Where one turn sends some rows of the set: a few examples, then the rows asked:
Q15: [ 26  22  18   5  33  -8  19  11  19  -1   6 -18   3   1  -1   2  -8 -14
  -1]
Q828: [ 23  17   6  20  10 -17   7   5  25 -15  -8   1  23  -5   6 -20  -5 -14
 -16]
Q533: [  6  11  20   4 -16 -15  19 -10  20  -6 -18 -13   3  -6  28 -10   1 -18
   1]
Q144: [  6  18  22   8  -2 -31  29   4  11   1 -16 -19 -10  -4  17 -16   1 -15
   0]
Q735: [ -4  26   0   7  -7 -28 -26  23  15 -17  -7 -16  -9 -11  -7 -16 -11  -4
   3]
Q672: [ -7   5  11  -3  32  10  -6   4  12  -6 -25 -14   7 -10  17 -17  -4 -11
   1]
Q741: [ 12  14  31  12  -2 -10 -19  33   4  -6  10 -35 -15   8  -3   2   5  -7
   2]
Q349: [  9   2  11  -9  11  -3  21  11  15  -1  -7 -27  10 -26  11 -24  -6 -11
  -4]
Q936: [  0  24  36  -6  10  -1  -1  10   9 -10  -9  -4   7   0  18  22  -6   9
  -9]
Q378: [ 12  25  -6  11  -3 -18 -21  29  16 -21  -4 -18 -16 -22   1 -14   1 -18
  -4]
Q358: [ -2  11   5  19   9   3   7  15   6  -4 -27 -12  -6 -24  -5   2 -28 -16
   0]
Q277: [  9  34  35  -7 -14 -16 -24  -5  25 -16   5  -7   6   0   0  -9  -8  -2
  -2]
Q149: [ 15  14   9  10 -34  -9  -5  13  12  -9  -6 -13   0  -7 -24   4  -3  -5
   4]
Q135: [  5   8  10  26  12  -1 -15  -5  -6  -8  -4  -4  25   6  -4 -15  -5  -6
  -2]
Q552: [ 17  16  24   2 -29  -7 -22  -6   7  -5  -4 -15   0  -2  -6 -29  -5  -4
   5]
Q198: [ 24  13   1  12 -16 -14  -4  29  11 -17   6 -14  -8 -21   8   0   2 -19
 -14]
Q426: [ 14 -12  14  10  12  -8 -30  17  12  -4  -9 -16  10  13  13 -12   6 -23
   5]
Q146: [  3   8  36  -6  -3  13  -3  22   4  11   2 -30 -19   5   2   3  -3  -1
  -2]
Q179: [  3  23  19 -16 -31 -15  -1   6   6  -9 -15 -24  -3  -8  -5  13  -4   0
   4]
Q415: [ -4  25  38   6  -9  15  -4   6  21  -5   3 -30 -13   8   4   6   1  -6
 -11]
Q895: [ 14   4  24  27  14   5 -11   6  17 -15   7  -9  23   2   4 -20 -14 -17
 -12]
Q193: [  4  34  40 -11   7  -5  -2  18  19  -7   2 -21   8   0  17   3  -6  15
   0]
Q608: [  6  20  18  -6  16 -24  30  18   8  -8 -22 -15  -5  -6  -1 -17   1 -20
   1]
Q523: [ -8   9  13  -2   6   0   8   5  14   7 -25 -10  16 -32   9 -22  -9 -19
   3]
Q821: [ 20   1  10  -6  14  -6 -31   2   9 -17  -9 -23  17  15   2  -3   1 -15
  12]
Q112: [  9  24  -7   1  17  -5  -2  -3  -2 -13 -23  -9  -2  -6 -12  -4 -19 -18
  17]
Q991: [ 17  27  10   8  16  18   2  14  21  -2  11 -13  19  -2  -2   8  -8 -24
 -10]
Q391: [ -5 -10  46  -6  -3 -12   0  19  17   6   2 -17   0  -5  -4 -14   5   2
   9]
Q961: [ -4  18  40  -4   3 -20 -15  34  18  -7 -12 -16 -14 -15   2 -20  -6  -3
  15]
Q268: [ 24  19  13   3  25  -5 -21 -12   9 -19 -13 -25  10  13 -10  -4  -4 -12
  -4]
Q400: [ -7  12  24  -1   4  11 -12   6  -5  -6 -12 -11  -3  -9  19  26   1   2
  -2]
Q827: [ 11  11  12   3 -24 -13 -16  39  14  -3 -24 -14   1  -8 -16   1  -8 -14
  -3]

Q391 moves to Q991
Q523 moves to Q146
And these:
Q378 moves to Q144
Q179 moves to Q672
Q533 moves to Q400
Q349 moves to Q415
Q735 moves to Q608
Q277 moves to Q112

Where one turn sends some rows of the set: a few examples, then the rows asked:
Q128: [-16  -1   1 -12 -20   4  -5  13  26   9  -2  14  -1  -5 -22 -17  -2   0
  11]
Q26: [ 19  -3   5  -3   3   8  -4  -8 -20 -10   8  -7 -11  16  -8  14 -17  10
 -10]
Q57: [ -8  10  11  -8   4  10 -16   8  22  19  10  12  -5   2 -30 -12  -3   5
   3]
Q524: [ 3  7 -4  0 30 15  1  5  1 22  0 -7 -1 -4 -6 22  8 -8 -8]
Q954: [-13  23 -11   3  13  15  -3  15   7   3  18  14  -7  -2 -27  -2 -25  21
   4]
Q109: [  6  14 -15   9  15  21   4  11  -3  24  -4 -18 -15  -9  -6  14   3   7
  -7]
Q859: [-17  18 -22   4  -7  12   6  20   7  -3   9  11 -11  -9 -22  -8 -25  21
   9]
Q779: [ 18  -5  -5   0 -13   8   2  -3 -21 -13   1 -12 -16  11  -5   8 -19  14
  -6]
Q614: [ 14 -12   9  -8   5   2  -1  -9 -15 -14   7   1   0  17  -5  18 -13  -2
  -7]
Q641: [-10   7  -4  -5 -22  11  -7  15  21  12  -1   6 -12  -6 -25 -21  -7  11
   9]
Q631: [-21 -16  -3  17   9  -6   8 -15 -24   9  -2  11  -4   8   5  -3  -2  -4
 -10]
Q913: [ 12 -16  -7  -5 -21   2   8  -1 -16 -19  -4  -6  -8   9   0   9 -16   5
  -2]
Q502: [-22 -17 -10  19  -1  -6  12 -11 -24   7  -6   8  -7   5   8  -7  -4  -2
  -9]
Q856: [-19  16  -2  -5  21   8  -3  11  11   0  18  25   5   0 -25   5 -19   6
   5]
Q706: [-25   6  -9 -10   6   2   6  14  15  -8   9  28  11  -5 -17   2 -16  -1
  12]
Q108: [-24   7 -21  -5 -11   4  10  20  12 -10   3  21   2 -10 -15  -5 -20   7
  14]
Q700: [-14   1  10 -14  -4   5 -10   8  25  13   4  18   3  -1 -25 -11   0  -4
   8]
Q906: [ -5  -5  -7  -7  16   6  10   8   7  14  -9   0   9  -8   1  21  13 -19
  -1]
Q355: [ -6  13   3  -3  -9  15 -14  11  18  19   6   5 -13  -2 -30 -18  -7  14
   4]
Q955: [ -6  -7 -22  -4  -5   7  17  14   5   9 -17  -7   1 -14   5  13  10 -12
   3]
Q171: [  2   5 -26   6  -6  15  14  16  -1  15 -15 -19 -14 -15   0   8   3   4
  -1]
Q683: [-15  -7  -7  24   8   1   6 -13 -29  13   0   2 -15   8   2  -7  -7   8
 -14]
Q907: [-17 -12 -13  23  -2  -2  11 -11 -27  10  -4   2 -14   5   6 -10  -7   6
 -10]
Q367: [-16 -10  -2  21  15  -2   5 -15 -27  13   2   8  -8  10   2  -3  -5   2
 -14]
Q207: [  9 -19   1 -11 -10  -2   5  -6 -13 -19   0   2   1  12   0  14 -11  -5
  -2]

Q109 moves to Q171
Q631 moves to Q367
And these:
Q859 moves to Q108
Q779 moves to Q913
Q641 moves to Q128

